Each row is where one point has got to under a steady rotation. How many steps took it there?
The counts run from 0 to 124.
[-13   7 -11  35  15  -3  12   4  -7 -22  24  -6  18 -31  11  39   5  23
  -9 -59  26  -6 -27  25  22   8  -2   3   9  11 -17  -2 -11   2  19  23
 -14 -11  20 -28 -21  16 -29  22  17  -7   3 -14 -17  -9 -18  -9 -12 -40
  59 -21  19   9  -3 -10  13   6  -3  11   8   7  27   5  35   3   7  18
 -15 -16  -1 -17 -39  -6 -27 -21  15 -11  -2 -24  34  21  -9]
124
[ 19  27   2  13  37  33  -2  19  -2 -11   9  15  10 -34  -3 -12  -4  18
   5   1  29  -1  13  62 -16 -20  -1   2  22  -5 -17   2  -4   6  -4  33
  -2 -41  57  -7  -5  -8 -17   2  -1  26  17 -14 -28 -16 -13 -26  -7 -21
   9 -11  28  34 -13 -22  13  -7  11  13   3  14 -13  15   1   0  -7   4
 -17  16 -18 -13   7  -7  -8  26  15  17 -13  18  18   8   5]
56
[ 34  28  23  26  12   5   5  17   3   0  12   2 -17 -42 -14  -4 -15 -10
  -6 -29  34  23 -16  50 -11  -9  -6   0  23   2 -15   7  -2  26  15  32
 -20 -42  19 -34 -21 -33 -19  -6  21   7   1  16   4  -8 -32 -11 -29 -18
 -14  -7  15  36 -16   3  19  -3   3 -21  17  -2   8   5  -9 -16 -34  23
 -39   2 -10 -23 -20  -7  14  13   5   4   8  29 -19  13 -22]
51
[ 12  17 -21  38  22  25   5   9 -11   9  -2  19  -3 -27 -14  18 -22   2
  -5 -30  33  10 -17  42  27  12  10  16   7  22 -25   2 -38  24  31 -18
  10  -4  10 -11 -30 -10  -2  36  37 -20  -3  30  -2  -2  -6 -12  -7 -16
  19 -16  11  13 -14  16 -16  13  -6  28  11  16 -14   8 -10 -21  -5  16
 -31  -4  31 -19 -28  -6 -18 -10   9 -24   8 -21 -30  54 -10]
5
[-10   7 -25  20  17   0   0  -5  -3  20   2   6  -4 -15   8  30  -5   5
  -6 -24  10 -13 -28  19  26  20  20 -14  30  39 -17   1 -18  18  35  -7
   0 -21  -3 -24 -52  23   0  39  37 -29  -6  12   8  22   1   3 -14 -28
  29 -21   9  13   9  14 -14  17  -3  11   6   7  -8  -5   7 -17  -8  17
 -20 -12  15 -12 -42   7 -50 -28  11 -15   5  -7   0  39  15]
4
[ 12  17  -8  20  -1  36  16  33  -5 -22   4  -5  -2 -25  -9 -32  -3   3
  16 -35  30   0  -1   7  -1   0  -1   3   8  -5 -38   9 -27  12  13  -3
  14 -42  25 -14 -14 -17  -7  50   9   1  -3   6 -30 -25 -19  -9 -13 -28
  19  -8   6  -9  -2  26   9 -10   0   9   8  27  -5   4   2 -22  -9  37
  -8   3  27 -16 -17  -4  28   3  38  -2 -17  13 -16  33   3]
43
[-18  18 -26  11  37  32   7  26 -10   0   6   9  17 -22   7  -5  -2  30
  27 -32  29 -10  10  18   5   2  -3   3  15 -12 -11  -5  -5  14   3   1
   7 -19  33 -10 -24   5  -1  23  15  24  28 -21 -41  -2  -4 -11 -18 -43
  51 -36  17  12  11  -8  10 -23  -2  -8  12  15  28  15  -2 -19  28   1
  -3 -26  11 -22 -20   8 -19 -28  25 -10 -13   6  -2  18  18]
11
[ 15  16  17   1  25  30 -14   4   5  31  17  17  -1 -25   1   9  -4  -7
   7  30  -9  -9   0  51  31 -24  19 -19  34  13 -23  27  -9   4  -1  31
 -16 -29  57  12 -24 -19  -6  10  19 -43  -7  19   5   1   9 -17 -16 -16
 -12 -10  -2  48   5  -6   8  -1 -17  13  12 -13   1  -8   1   0  15  19
 -16   4  10  -3  -5  -8 -10   2  29  39 -11  18  27  13 -15]
59
[-12  18 -20  19   6  -2   9  15   0 -17  25  10   5 -29  28  22  -2   2
 -10 -45  40  -9 -20  16   2   3   7   1  14  -7 -11   1   7  18  27  20
 -19 -18   4 -25 -37  18 -16  15  23  11  -9  -3  -6   1 -36 -10 -27 -31
  56  -8  24  -1  -8 -23   7   2   4 -13  12   1  16   0  16  14 -13   6
 -12   0 -20 -29 -40  -6 -21   2  10 -19  10  -3  -1  32   2]
49
[  6  25   1  38   8  13  10  20   3  -2 -11  18 -12 -45 -26  10 -25  -5
 -18 -41  28  -1 -29  19  15  14  17   9  22  18 -50   7 -29  17  27 -28
   6 -24   3 -18 -18 -12  -7  23  41  -5  -2  40   4  -8 -16 -13  -3 -12
  14 -21   6 -14 -15  -2  -7   6  -5   1  -5  13  -7 -14   1   1  -3  29
 -29  11   7  -8 -25   0  -9  -5  24 -13  19  11 -47  39  11]
80
[ 22  20  -5  25  21  27  27  40 -11  -9  -8  -5   8 -34 -16 -26  13  23
  14 -25  32  -7  -3  22  -8   6  22  18  -2  19 -36   5 -14   9   5   1
  15 -30  46 -10 -14 -17  10  55   9   4   4   0 -36 -12 -12 -16  -6 -35
  10 -15   7 -13 -12  13  21  10  -6  19  -5  18 -11  27  -2 -15  -4  28
 -33   8  32 -15  -1  -4   4  -8  30  -5 -17  14  -5  32  20]
118
[-16  -7  -7  29  -5 -11   0   7  18   4   3  24 -11 -16   9  28  -9 -27
 -12 -21   8  -9 -23   5  13  19  19  -7  20  25 -38   5 -15  11  30 -33
  -4 -23   3 -14 -38  14   1  29  28 -15 -11  11  17   7  -9  12  -9 -15
  35 -21  -9  -9  13  -1   3   5 -13   0  -2   5   5 -17  13  10  -5  20
 -24  -2   9 -10 -43  -3 -40 -21  17 -23  25   6 -15  55   3]
79
[ -4   7 -15  21  19  -5  -1  20  11  16  10  31 -10 -11  14  21  -1  -4
 -14  -4  33 -12  17  36   5  -8  -9 -22  27   3   2   5  26  27  19  53
 -25 -37  13 -18 -36  -6  -6  -3   5   7  14 -19 -17   7  -3   0 -33 -42
  26 -13  16  45   9 -35  21  -3  -8 -29   0 -15  18   6  -5  -2  -5  -3
 -32   4 -26 -15 -12  -2 -59 -15  10   3   9  28  15  24  15]
53
[  8  26  18  13  10  38  13  15   8 -19  22  19   6 -38  21   2 -18  -4
  -9 -49  19  -5 -20  42   5 -29 -11   3  22 -22 -40   7 -41   2  -3   1
 -22 -14  29  -1 -11 -24 -12   4  43  15   4  14  -1 -27 -19 -18 -20  -8
  11 -10  17  27 -13  -1   9 -22 -13 -10  23  -3  17 -14   0   5  11  20
 -28  18 -16 -14 -12   5  11  13  42   9   5   4 -45  16 -23]
18
[ 10  12 -11  23  14   4  15  -8   6   0  16  34  10 -29   6   9  -6  12
  25  -2  22  -5   8  23 -23  15  21  19  29  -3 -17   3   1  -5  27  -6
  16 -19  30 -15 -23  -6  -8  23  12  10  14  -5 -37   1  -9 -18 -19 -56
  34 -32  28  -3   1 -15   8 -12  18  12  11  18  18  10  33  -7 -19 -25
  -2   2  25 -20 -27  -4 -25 -11  19   2  -7  10  33  36  -7]
87
[-14   7 -19   3   1  16   8  22  23 -19 -19  10   7 -23  13  -1  20  10
  14 -27  11 -19   9  -7   1  -6  14 -19  19   1 -40  21  -6   3  23 -11
  17 -17  32 -24 -21  46   5  45   6  12 -13   4 -20  -7   9  12  16 -19
  72 -14  11 -26  20  11   8  -6   7  29  -8  13   5 -25  15   4  13  18
   2  -6  12 -22 -12  12 -36 -19  29  -2 -12  17  16  24  -6]
74
[ 15  18  31   4  -9  25  27  25  22 -14 -25 -15 -30 -35 -13 -22   8 -17
   3 -30   4   5  -6  10  14  -2  22 -13  24   3 -58  21  -7   3  15  -7
  17 -22  24 -15 -14  -1   4  31  22  -8 -18  27  11 -19  -7  12   6  -3
  10 -13  -4  -7  -4  31  14  -6  -4  21  18  33   3 -34  -9  -9 -10  28
 -20 -14  24 -13 -23  -7   6 -16  40  13  12  20 -12  19 -26]
76
[-15  12  -1   7  15  -8  13  38  13  14 -17  16 -15   9  -4 -26  14  -2
  28 -26   8  -6  34  11   0  19   4 -19  14  -2 -17   8  16  22  27  25
  14 -31  27 -40 -24 -14   3  46 -10   2   4 -35 -22   1   5  14 -10 -25
  25 -24 -19  13  22  21  26   2   9 -21   4   6   6   1 -15 -35  21  29
 -30  -6  21 -22  -7  -8 -25 -55  11 -25 -22  29  11  17  16]
40
[  4  13  -2  21  -2  17  25  28  -3 -27  -8  -5  -1 -27   5 -38  26   7
  10 -45  38 -11  -4  10   1   6   2  -5  10 -12 -32   7   3   9  11  27
  10 -31  19 -34 -21  -3  -3  39  -2  13 -11 -34 -29 -23 -17   4 -29 -39
  36 -17  -3 -13 -12  19  35  -9  11  -4  29  37  15   4  -1 -16   0  16
  -6 -23  12 -32 -18 -11  10 -13  34 -12 -20   6  19   8  11]
44
[  4  13 -14  13  15  -9   9  30  11  18 -30   8 -21  -6 -12 -18  16 -15
  -3 -18  13 -13  29  13 -13  10  14 -23  15  26 -13  11  28   9  23  20
   2 -35  29 -37 -15   0  19  30   4  -5  17 -41 -17  15  -3  20  -2 -25
  20 -25 -10  12  11  -2  28  16  30  -8  -9   8  -3 -11 -20 -17  10  25
 -27   0   7 -26   8   3 -46 -27  23 -26  -6  34  25  13  38]
115
[  7   5   8  24  14  -9  12   6   7   7  -1 -14 -14 -30  -7  -3  30   9
  12 -20  17 -16  -8   9   3  16  27  -9  23  22 -22  17  21   8  13  18
  -7 -18  37 -30 -25  12  12  27  10 -15  -8 -23 -27 -12 -10  -1  -3 -40
  39 -32  -2  -1  -9  22  38  11  12  23  16  12  32  10  17 -16 -11  -2
  -8 -21  24 -15 -25  -4 -25 -21  29   3  -4   7  65  15  -1]
120
[ 16   9 -12  26  10 -31   3  15  12   0 -17  15   1 -13  -8  10 -11 -14
  -3 -18  29 -16 -11  16 -16 -11  31  -7   7  27 -21  30   8   9  35 -19
  -4 -25  11 -43 -21   1   1  30  23 -10 -18  11  -1   2 -10  -3  17 -12
  64 -25  17   4  -4   8  -4  12  22  34  -2  -2 -30 -22   2   6 -25   1
 -27   6   2 -27  -7   0 -32  -8  13 -23   2   2  12  43   2]
112
[ 10   8  10  37   7 -27  18   2  20  16  -3  17 -26 -23 -14  17  -5  -9
   9 -23  20   7   3  18 -11  25  24  11  38  20 -13  20  23  17  26 -10
  -1 -11  -7 -32 -34  -4   2  -3  29  -7   9  -3   8   5 -14  -4 -11 -42
  -8 -38   2  11  15   3  20   4   2 -20   8  10  23 -21   7 -22 -27 -14
 -29  -5   5 -14 -33  15 -33 -27   0 -12  29  30  19  32  -4]
83
[  4   1 -26  23   8   1   1  33   4   8  19   7  11 -10  -2   5 -25  10
  42  -6  17 -20   1  15   1   0  22   2  15  -4 -36  10  -9  13  30 -19
  18 -26  34 -19 -13 -13  11  58  27  -6 -15  26 -25   8   2  -8   3 -46
  23 -17  -7 -12  12  31   9  -6 -17   0   5   8  -6   7  32 -33  -5  37
 -10  -3  33 -14 -30  -9  -8 -20  16 -10 -23  18  -1  51   4]
42
[  4  11   3  -6  27  47  -1  13 -11   3  12  12  11 -10  18  -4   4  15
 -14   0   8  -8   6  54  19 -21   7 -17  27   2 -35  22 -26   6  -8  32
   0 -30  54  21 -18  -7  -1  22   5 -24   5 -11  -3   6  28 -14  -8 -17
  13   0  12  34  -4 -17  24   6 -22  16  -1  -9  -7   1 -10  11  36  31
 -26   1  -9  -9  18  -8 -15  -5  46  30 -21  12   3   9  20]
60
[ -4   3  -5  18   7  14  20 -10   3   6  31  28   3  -9  39  31  -1   6
   7 -21  -6 -24 -16  20  17   0  14 -10  27  12 -23   4  -3  -7   5  20
 -16 -20  17  -2 -41 -12  -3  19  24 -34   4 -14 -14  20  10 -15 -44 -44
  19 -29  11  17  23 -21  19  -9 -11  -1  10 -11  26   5  36   4  12  -2
  10   5   7  -6 -40  -2 -25 -11  24  15  -9   8  30  16   4]
91
[  4  17 -18  16  24   3  18   8  -2   4 -10   4 -26 -16  -2   3  12  10
  -3 -51  45  14  13  34 -13   8  -5  -9  25  12  -8   3   3   7  33   5
   6 -12  13 -49 -25  -2   1   9  11   9  15 -38 -29 -17 -18   4 -19 -30
  43 -33  12   9 -24   6  18   4  22  -3   6  25  13   6 -27 -25   0   0
 -21 -23   7 -25 -22  10 -24 -23  10 -23  -1   6  10  12  -3]
7
[  4  19  19  12   9 -18  11  -1  27  -9   8  21  -3 -32  25  28  -2 -24
  -8 -43   5  -1  -3  38  -7 -35  -1 -11  39  -7  -9  14   1  -2  15  16
 -21  -8   8 -30 -16   3 -13 -22  24  13  24 -21  -9 -10 -12  -5 -19 -12
  32 -15   9  43   3 -21  23 -22  15 -16  12 -18  32 -21  -8  21   1 -13
 -20   0 -33 -18  -8   7 -37  -9  18  -1  20  16  21  -2 -31]
20
[  0   8   7  25  -3  34  10  22  -6   1  14   4 -11 -31   5  -9   1  -6
  -5 -29  13  -5  -7  21  26   1 -10  -5  19   5 -44   1  -7  30   8   7
 -16 -28  10   5 -31 -23   8  40  19  -9 -16  26  15   5 -18  -2 -30 -47
  -7   4 -15  13   2  20  14  -5 -26 -29  14   5  12  -6   5 -10  -1  44
 -17  -6   9 -13 -40 -20  10  -2  43   6  -5  20 -23  28  18]
47
[ 20  22  22  10  17 -23 -13  13  24   4   2  40  -4 -21  10  11 -16 -12
  19   6   7  -9  18  37 -33 -12  21  13  24  -7 -18  21 -14  -3  24  -4
  -1 -30  56 -24  -7 -14 -14   3  30   1   0  29 -18  -1  -2 -25  14  -9
  27 -23  20  22   7 -21  -3 -16  25  30   1   3  -7 -15  17  18  -8 -23
 -21  22  -2 -12  -2  -1 -30   1  -1  13   3  28  25  34 -50]
25
